In the rows, zero is written as 128.
One turn moves each row of this set onto another row. After a few examples, where does it send each row asked below?
ger: [142 145 130 115 114 124 140 109 153 127 168 153 111 143 137  86 122 151
 127 154 132 176 153 118 123 128 131 141 124]
Fuma: [118 152 114 123 139 132 151  83 149 144 139 155 127 125 121 120 185 146
 106 110 131 178 137 187 107 134 132 118 145]
rav: [117 133 119 113 102 137 146  59 165 125 139 131 126 101 124 119 155 129
 130 117 123 143 163 128 118 139 137  97 142]
Mimib: [120 159 117  98 124 140 133 110 129 157 132 169 102 152 138 102 139 137
  99 161 122 156 146 115 108 146 157 133 112]
vedun: [118 142 127 115 133 133 133 126 146 118 141 163 119 155 152 125 107 120
 107 143 120 145 134 144 107 138 142 153 116]
numal: [109 129 116 143 131 112 164 119 141 124 144 125 117 121 122 122 160 162
 139 132 128 148 149 147 106 111 137  92 152]
Mezil: [ 91 122 124 130 133 111 162 115 128 115 122 139 116 104 120 127 151 143
 138 137 129 146 139 140 119 112 118  96 145]
vilof: [122 148 133 108 136 150 159  85 145 133 131 136 146 120 122 123 174 148
 119 108 134 170 150 175 102 143 129 116 143]
kob: [100 118 117 132 123 115 158 111 140 130 124 141 120 100 104 115 156 151
 133 128 146 144 139 130 122 111 147  95 157]
mede: [126 142 126 129 137 151 143  88 143 142 130 149 126 127 112 116 186 152
 117  98 132 166 146 182 117 128 135 109 135]
Tanen: [123 118 141 132 134 117 166 115 155 134 124 135 109 109 116 119 159 145
 124 124 128 144 143 135 109 100 134  88 142]
sov: [116 135  98 121  95 146 152  72 161 130 157 142 116 120 125 122 158 128
 145 117 134 141 157 140 120 138 152  91 151]
Mosor: [104 154 129 121 137 146 151  87 131 136 118 155 140 133 132 118 183 158
 116 114 141 174 141 161  96 146 135 104 142]
pakot: [ 95 135 114 123 135 128 114 109 133 138 143 168 101 149 126 121 131 110
  88 142 139 134 145 130 142 124 148 146 120]
big: [112 132  87 119 111 130 139  65 178 128 149 142 123 113 140 122 151 126
 135 129 124 150 157 144 119 137 147  88 146]
fedu: [114 129  93 105  97 138 143  61 158 129 129 151 126 108 120 109 158 144
 136 117 122 164 153 137 113 130 151  90 137]
pefiv: [105 121  95 113 103 118 147  77 177 137 155 135 119 120 111 119 163 140
 133 112 113 164 154 139 131 130 137  98 148]
samev: [113 140 117 106 143 136 133 128 139 130 129 174 119 162 149 127 115 114
 111 149 126 147 140 154 112 135 142 143 117]
Pema: [114 143  96 110 140 129 133 137 128 122 135 159 119 151 139 114 120 126
 121 156 113 149 137 139 117 143 147 147 113]
Geko: [102 138 122 115 134 131 115 108 132 139 156 155 101 144 129 129 130 121
  91 143 150 147 152 128 150 136 154 152 123]
fodum: [108 131 132 138 135 106 170 117 154 139 129 143 103 108 122 116 159 144
 123 143 138 141 136 142 110 110 136  92 161]
Mufa: [ 93 125 104 108  98 138 136  64 169 136 137 153 131 110 123 125 154 123
 124 109 125 159 148 124 119 137 131  98 146]
Tapuz: [119 149 127  94 122 131 131  92 134 151 129 179  91 154 146 117 137 120
  96 155 123 152 154 127 120 136 149 130 106]
fir: [127 155 135  85 123 144 132  91 137 153 142 166  91 157 158 109 141 128
 104 157 123 157 153 142 117 141 140 136 117]
sile: [102 128 144 131 136 123 167 111 146 121 126 126 121 101 108 114 159 144
 126 128 138 133 143 146 123 119 125 105 155]
Nupe: [133 143 120 118 124 130 130 115 158 124 173 153 126 150 133  89 124 147
 128 140 141 178 149 134 136 140 135 155 132]
kupar: [105 133 123 115 128 122 113  96 138 138 157 150  91 142 138 119 134 113
  93 141 141 134 147 122 149 132 147 150 133]
nog: [112 126 135 128 127 103 184 119 154 126 135 137 111 121 112 117 165 139
 129 123 137 143 129 136 118 124 142  99 158]
paret: [ 97 132 121 113 124 117 109 117 128 143 147 161 102 151 133 125 127 109
 101 139 136 143 135 128 147 138 147 144 126]
Gasod: [120 148 114 113 126 142 169  84 143 128 150 142 129 136 117 115 186 148
 108 108 127 175 138 175  98 123 138 112 136]
Mor: [110 140 122 105 139 125 126 126 129 126 136 157 118 165 155 119 120 122
 107 149 115 154 128 149 111 132 143 139 111]
pigog: [116 155 138  89 120 145 134  99 138 145 135 172  88 151 141 106 133 130
 104 164 118 154 151 138 127 136 142 135 105]
pudo: [132 150 133 128 119 129 130 110 143 132 169 156 106 143 123  82 136 156
 118 147 144 171 149 129 139 128 132 153 130]
gak: [125 116 104 117 117 139 139  76 180 128 137 139 130 118 129 125 154 128
 139 106 127 151 160 139 127 139 152  87 140]
vezef: [120 152 126 130 118 139 153  93 158 151 136 153 130 140 121 109 185 164
 122 106 126 168 140 163  97 144 140 106 154]
dediv: [104 142 100 114 120 129 115 114 131 150 148 165 104 138 113 114 135 117
  92 139 125 148 138 118 139 135 147 159 124]
guda: [120 138 115 120 131 132 158 100 138 132 118 156 146 122 114 117 171 158
 123 103 133 177 128 170  95 132 140 117 145]
sot: [110 152 129  95 113 145 116 100 126 157 139 169  97 159 149 109 134 127
 101 157 124 154 145 132 120 134 149 125 112]
vosut: [115 137 128 111 147 132 134 131 143 121 143 152 115 159 154 117 118 121
 109 148 123 139 130 154 114 130 132 151 130]

vilof moves to sile
gak moves to mede
Now these:
dediv moves to Mimib
Nupe moves to pudo
Mufa moves to Mosor
pigog moves to vedun
Gasod moves to nog
vosut moves to kupar
pakot moves to Tapuz
paret moves to sot
kob moves to fedu
fodum moves to big
pefiv moves to vezef

One turn moves each row of this set onto another row. After a few examples, where does it send each row asked below?
D: [149  93 142 135 130  94  96 128 110 104 147 153 121 137 118 123 119]
M: [139 111 109 120 143 116 133 134 115 110 127 131  88 122 164 133 167]
F: [115  96 128 139 117 103 121 127 129 108 122 164 138 139 125 133  95]
H: [141 110 121 128 163 118 129 145 115 117 122 132  97 118 172 136 158]
V: [141  94 119 121 136 126 107 146  94 130 145 125 141 146 122 141 107]
X: [120  92  97 111 128 146 132 124 127 111 123 125 102 124 174 136 144]
S: [119  89  91 112 132 129 122 142 126 109 111 128 106 122 183 129 136]
R: [132  92 108 121 137 123 115 145  97 133 137 126 143 150 124 142 104]
N: [121 100 104 120 132 117 111 146  85 133 132 136 140 153 124 144 115]
A: [108  93 118 140 116 111 117 122 128  97 133 157 132 138 116 127  98]
W: [125  98 120 130 141 135 147 123 143 111 125 155 107 115 165 128 159]
Q: [117  83 119 138 148 129 103 122 127 112 159 126 106 106 161 118 155]
C: [120  98 120 136 122 110 123 135 125 111 121 161 144 146 126 136  91]
J: [146  93 143 136 151 106 102 116 105 113 152 147 121 139 112 136 128]
L: [117  98  99 138 173 122 141 135 121 132 125 122 124 122 157 148 145]
U: [148  97 142 134 140  99  94 129 106 110 156 146 119 138 119 125 124]
B: [ 98  95 104 134 129  94 115 120 126 109 107 144 104 119 172 134 141]
E: [126  84 129 137 141 136 133 128 149 104 124 142 109 101 165 120 149]

M moves to W
F moves to R
Q moves to B
Now these:
E moves to S
V moves to D
J moves to A

